Rows swapped in pairs by one turn or mirror: which row each one swaps with:
nipas: -0.155  -1.029  -1.301  0.050  -2.157  1.193  -0.612  -2.367  -2.681  0.698  1.171  -5.601  1.246  1.353  -0.564  2.185  -0.363  2.209  -1.444  1.160  0.021  0.187
Romag: -0.635  3.537  -0.563  1.038  -0.945  1.622  2.935  -2.635  -1.337  0.558  -0.676  -1.340  -1.537  0.050  -0.809  -0.893  -0.832  -2.692  0.521  1.572  0.985  -2.471
sipi: 0.208  1.700  -0.380  -0.347  -0.924  -0.255  0.814  -0.104  0.464  0.294  1.447  0.317  -2.980  -0.450  -2.334  -0.594  -2.407  -4.155  1.490  1.260  0.289  -0.512
gitu: -0.091  -0.433  -4.154  1.163  -1.957  0.253  -0.772  1.047  -2.013  -1.276  -0.059  1.924  0.294  -1.207  0.979  3.665  -1.765  -4.110  0.172  0.863  -0.990  -2.642
Tesi: 0.945  -2.114  -1.403  0.660  -0.653  -0.860  0.389  0.905  -1.020  1.561  -0.862  1.824  -0.804  -0.630  3.327  0.473  -0.197  -3.250  -0.177  0.506  -0.671  2.247
kiv: -0.807  -1.044  -1.252  -1.206  -2.264  -0.471  1.986  -0.652  -0.922  -3.202  1.057  -2.601  0.848  -2.655  1.841  3.493  -3.105  -0.064  -0.322  0.816  -0.909  1.390
Miven: -0.078  2.241  -0.687  1.906  0.677  3.236  -1.025  -0.368  -3.367  -1.005  1.116  1.722  0.045  0.781  0.050  -0.268  -2.686  0.018  -0.335  2.803  1.016  -2.753
mubuz: 6.053  2.059  -1.299  -0.144  -1.803  -0.149  2.324  -1.613  -1.838  0.468  0.218  -0.176  2.066  -0.525  0.706  2.193  0.020  -1.947  -0.571  0.818  1.112  0.365
potiv: 0.577  -1.827  -2.819  -0.141  0.753  0.471  0.399  0.438  -1.193  -0.664  3.215  -0.476  -1.018  1.641  0.903  3.401  -3.829  -2.679  0.134  0.174  -1.958  2.403
Sili: 0.283  -0.836  -4.468  3.437  -2.487  -0.055  -0.524  -1.320  -3.637  0.255  -0.026  -0.624  2.367  -1.316  -1.053  -0.197  2.098  0.491  -0.723  2.076  -0.687  0.913
Niv: 1.527  -0.457  -4.263  -1.718  0.519  0.160  -0.081  2.014  -2.033  -3.213  1.097  -1.779  -0.768  1.097  0.637  1.691  0.002  -0.141  -0.238  2.369  -2.128  -3.073
lod: 2.011  1.366  -1.397  0.671  3.685  1.289  2.049  -1.948  -1.909  0.204  -0.652  -2.529  -0.721  -0.571  -3.172  2.046  -1.754  0.285  -1.182  2.095  -0.594  -0.209
Pake: -0.273  -0.004  -3.486  -1.682  -1.302  1.198  3.103  -0.015  0.645  1.701  2.417  -0.261  2.264  -1.312  1.619  -1.782  -1.669  -0.378  -0.996  -0.273  0.009  0.885
Kal: 2.136  -3.246  0.760  -1.199  -2.388  0.429  0.334  -0.335  -2.210  -1.807  -1.045  -1.789  1.734  0.524  2.059  -0.655  -1.919  -1.176  -3.283  -0.428  -0.676  0.012
zege: -1.787  -0.383  0.225  0.708  -1.648  3.573  2.401  -1.587  -2.136  -2.142  1.606  -0.658  0.294  -2.949  1.014  -0.768  0.244  -2.160  1.590  2.436  1.188  0.379
Fid: 1.366  -2.723  -0.854  -1.222  -2.421  -0.901  -0.195  -1.026  -1.531  -0.129  -0.561  0.656  2.481  -0.448  -1.956  2.053  -0.800  1.887  0.343  1.591  -2.056  1.166
Lokob: -0.875  -0.758  -0.860  2.435  -0.284  -2.312  -0.273  -1.038  -0.066  -0.494  1.425  -1.803  1.505  2.768  -0.867  -1.636  -2.822  -0.436  -2.800  -0.483  1.075  -0.619
gar: 1.445  0.701  1.441  0.469  -0.110  -0.030  -1.071  0.769  0.526  -1.030  1.811  -1.235  -2.488  2.317  -0.725  1.037  0.321  0.668  -3.221  0.539  0.287  2.105
Zoril: 2.903  1.871  -1.089  0.313  -1.592  2.062  3.495  -0.472  -2.539  0.370  -0.272  -1.975  0.983  0.363  -0.298  -0.007  1.635  -3.303  2.210  0.675  0.080  2.460
koz: 2.240  0.717  -1.176  0.747  -1.986  1.022  1.689  4.650  -0.489  -3.251  1.078  0.949  -0.619  -1.512  0.977  0.536  0.367  0.898  -0.729  2.102  0.272  0.078
bes: -1.106  0.890  -1.347  -1.760  -4.977  1.879  0.136  -0.257  -2.587  1.068  1.936  0.344  -0.198  1.260  -0.822  -0.123  0.948  -3.755  -0.251  1.887  0.693  -0.076
ziga: 1.207  1.308  -1.962  3.369  1.725  -0.938  1.202  -2.271  -2.444  -0.715  -2.295  -1.456  0.422  -1.310  0.002  -0.715  0.993  -1.510  -2.990  0.589  -1.215  -1.612
nogez: 1.083  -0.643  -2.050  2.799  -2.072  0.557  1.985  -3.362  -2.586  -2.424  2.107  -4.481  1.242  -1.049  0.175  0.210  -0.352  -3.303  1.511  1.161  1.061  1.254
zof: 0.538  1.553  -1.178  2.301  -2.822  0.210  1.307  3.719  -0.296  -1.844  1.003  1.456  1.492  -0.217  -2.222  1.291  -1.061  1.944  -0.775  -0.737  -0.136  0.001
tef: -0.393  1.510  -0.239  0.142  -0.462  1.209  2.169  -1.439  -3.776  -1.219  4.522  -4.084  1.126  0.142  -0.464  -0.612  0.333  1.503  -2.628  1.803  0.103  0.591
rurup: -0.006  -0.144  -4.986  1.979  0.152  -0.582  -0.893  0.630  -2.201  -0.310  -0.323  0.126  -0.501  -2.389  2.506  2.540  0.043  -1.149  0.729  1.125  -3.086  -1.335
Kav: -0.050  0.883  -0.896  1.154  1.010  -1.746  0.755  -3.186  -1.567  1.124  0.896  2.406  2.632  -1.052  0.714  2.224  -2.345  -2.121  -0.417  2.342  0.954  -0.143
fogug: 0.132  -2.247  -0.244  1.040  -2.094  -0.868  2.304  3.661  -1.659  -1.508  4.471  -0.969  0.724  -1.457  0.125  0.607  -1.080  -0.762  -1.545  3.266  -0.770  1.053
Sar: 1.662  -1.653  -0.903  1.350  -1.233  0.376  2.493  0.167  -3.076  -0.392  0.314  -5.030  2.388  0.505  0.626  2.995  -0.783  2.568  -0.500  0.558  -1.004  0.057
toman: -0.494  -0.761  -0.440  2.598  2.637  1.132  0.512  1.542  0.287  -0.216  -0.483  -2.452  3.320  -1.046  1.513  0.418  -0.688  -3.177  -2.782  1.184  -0.412  1.450
Fakoz: -3.790  -2.355  -2.239  1.745  -0.133  0.693  1.549  -0.930  -0.166  -0.824  1.652  -2.197  0.478  -0.488  -1.831  1.909  -1.231  -2.474  -2.881  3.098  -2.015  0.422
damo: -1.016  -1.946  -3.398  1.984  0.877  -1.994  0.065  1.456  -1.319  0.771  -0.288  -2.148  -0.191  -2.808  -1.226  -0.405  -0.805  1.751  -0.772  0.955  0.424  -1.636
vodid: -3.724  0.572  -0.534  2.153  -0.539  -1.114  -1.881  1.468  -1.839  -2.123  1.157  0.186  1.532  -0.094  -0.102  -1.442  -0.250  -1.801  -1.188  0.793  -2.586  0.798
Muzu: 1.669  2.103  2.597  0.141  -0.699  1.973  2.934  -2.480  -2.331  0.404  0.394  -2.442  0.896  1.271  0.670  1.536  -0.927  -3.014  1.404  0.650  -0.070  1.780
dagip: -0.680  1.381  -2.474  3.513  -1.879  0.380  -0.861  -0.746  0.427  -2.769  2.572  1.185  1.393  -1.041  -0.382  1.356  -0.362  -0.399  -1.751  2.447  -0.941  -2.822
zudel: 1.016  -0.734  2.224  -0.650  2.150  0.961  1.315  -1.722  -2.320  -0.483  0.561  -0.069  2.650  -2.352  0.842  0.466  0.018  -2.054  0.738  1.358  -3.864  -0.246
bek: -2.179  -1.267  1.292  0.749  0.104  0.028  1.024  -2.116  -2.488  0.893  1.269  2.744  -1.184  1.648  0.551  0.364  -1.209  -2.298  1.321  -0.179  -0.757  0.672
punok: -1.189  2.025  -2.564  1.765  1.107  0.484  -1.525  -0.965  -2.044  -1.196  0.105  0.532  2.516  2.103  -1.043  1.785  -2.023  -3.654  2.383  -0.782  -0.731  0.145
sabov: -1.425  -0.760  -2.833  1.301  -3.272  0.171  1.564  0.277  -1.946  0.545  0.499  -0.918  -0.446  2.933  1.640  1.789  0.117  -3.042  1.012  -1.136  1.487  3.282
kot: 1.678  0.335  -1.855  0.941  -0.050  2.419  -0.451  -1.719  -2.200  1.929  2.209  -0.908  -0.264  -3.791  -2.199  1.413  -1.671  -0.963  -2.758  2.581  -1.792  2.306
Dab: -0.293  -0.950  -1.574  1.860  -1.513  1.687  -2.771  4.931  -2.611  -2.298  0.936  -3.042  0.733  -0.051  0.332  1.231  -0.595  -1.624  -0.244  0.719  -0.254  -0.264
gid: 1.936  5.717  -1.541  0.506  0.105  0.353  0.182  -2.967  -1.376  -0.772  1.591  -0.185  0.896  -0.552  1.417  1.558  0.042  -2.395  -0.725  -0.532  -0.646  -0.134
gogan: -1.111  2.816  -0.965  0.969  1.558  0.840  -0.294  -3.230  -0.781  -1.165  1.480  2.315  1.106  1.256  -1.710  1.877  -1.610  0.843  -0.644  2.216  -0.140  -1.867
Vugon: 1.154  -1.934  0.570  -2.433  -1.180  -1.518  0.011  0.138  -3.966  1.625  0.087  -2.774  2.561  1.062  -1.088  1.117  1.038  -1.937  -0.301  -0.203  0.061  1.121
Loz: 0.045  2.021  -3.538  0.232  2.105  1.573  -0.806  -1.498  -0.586  1.870  1.773  -1.447  2.385  0.639  -1.072  0.196  -2.513  -0.323  1.198  -0.937  -0.770  0.711
diruz: -3.936  2.575  -0.305  -0.421  -1.455  -0.288  -0.564  1.345  0.643  -0.546  0.650  -1.304  0.022  -0.055  -0.438  0.323  -0.518  -3.800  -1.248  1.519  -3.268  0.534
pim: 2.537  0.835  0.243  -0.585  -0.176  0.602  2.375  1.397  1.731  -0.283  1.426  -2.673  -1.641  -0.179  1.350  -0.821  -0.627  1.081  -0.009  -1.489  0.841  0.610
mufo: -0.450  2.125  -1.730  -1.092  -0.884  -0.569  0.115  3.029  -3.779  -1.032  1.173  3.651  -0.194  0.745  0.168  0.427  0.011  -0.788  -1.001  2.472  -0.609  0.215
nubu: 1.966  1.835  -3.250  -0.984  -0.866  0.425  0.727  2.936  -3.043  -2.046  2.362  -3.434  1.299  -0.252  0.369  0.739  0.364  1.180  -3.161  1.696  -2.720  -1.419
Mada: -0.455  -0.674  -0.661  1.108  0.564  1.361  3.111  -3.183  -4.439  -3.020  1.534  -0.655  0.926  -1.424  -1.374  1.983  -0.599  -3.081  -1.012  -1.790  -0.842  1.104
Doli: 1.571  -0.327  -1.431  1.479  -2.638  -1.738  0.711  1.446  -2.360  0.604  0.110  -1.923  -1.707  -0.254  -1.354  0.676  0.774  3.227  -0.834  -0.409  -2.170  -0.144
led: 0.040  -2.253  -1.420  3.651  -0.498  1.864  -0.880  -0.449  -2.800  1.365  -0.625  -2.863  1.447  2.108  -1.831  0.667  0.877  -2.814  -1.864  2.783  -1.328  -0.105
lidu: 0.401  1.719  -1.472  -1.650  -2.583  2.175  2.549  1.806  -2.977  -0.907  1.694  -2.722  1.957  0.384  0.509  0.891  1.481  2.031  -2.921  0.361  0.197  0.770
Sim: 2.009  0.590  -4.396  1.374  2.573  1.873  4.046  -0.743  -0.500  -1.579  -0.421  -0.525  -0.049  1.560  0.236  1.390  0.716  -1.071  -0.002  1.676  1.130  -1.519
lari: 1.896  1.189  -2.487  0.552  -0.788  3.317  -0.510  3.940  -0.962  0.252  1.432  -3.567  -0.360  -2.526  -0.720  0.634  -1.691  -1.210  -0.503  0.944  0.286  2.008
vifun: 4.175  3.530  -1.368  1.504  -1.059  2.694  0.403  -4.331  -2.487  -0.752  1.540  -0.204  1.203  0.385  -0.106  1.341  0.000  -0.918  -0.844  1.775  -1.203  0.142
gepok: -0.837  -3.386  -1.141  3.260  -2.248  0.152  2.171  1.725  -1.015  -2.328  -1.779  -1.672  0.683  -1.860  -0.794  1.518  -1.384  -1.300  -2.140  2.807  -0.494  -0.099
retag: -0.711  4.483  0.379  1.288  0.676  -1.169  -1.425  -0.950  0.499  -2.738  0.165  -0.146  0.272  -1.170  -0.141  1.016  1.638  -2.008  -0.793  -0.314  -0.494  1.110
Zok: 2.276  -0.437  -1.718  2.601  0.435  0.576  2.184  2.691  -4.363  -0.159  0.768  -0.034  -2.001  -0.724  -1.733  1.761  -1.057  -3.958  -0.580  -0.033  1.432  -0.518
Pebo: 0.237  0.349  -1.286  -2.029  -2.519  -0.939  2.138  0.545  -1.225  -1.125  2.516  -1.540  -3.752  1.782  -0.092  1.257  -0.668  -1.791  -1.932  -1.466  -0.921  -0.821

Swapped with Muzu: Sar
Swapped with punok: Dab
Swapped with koz: gogan
Swapped with zof: Miven

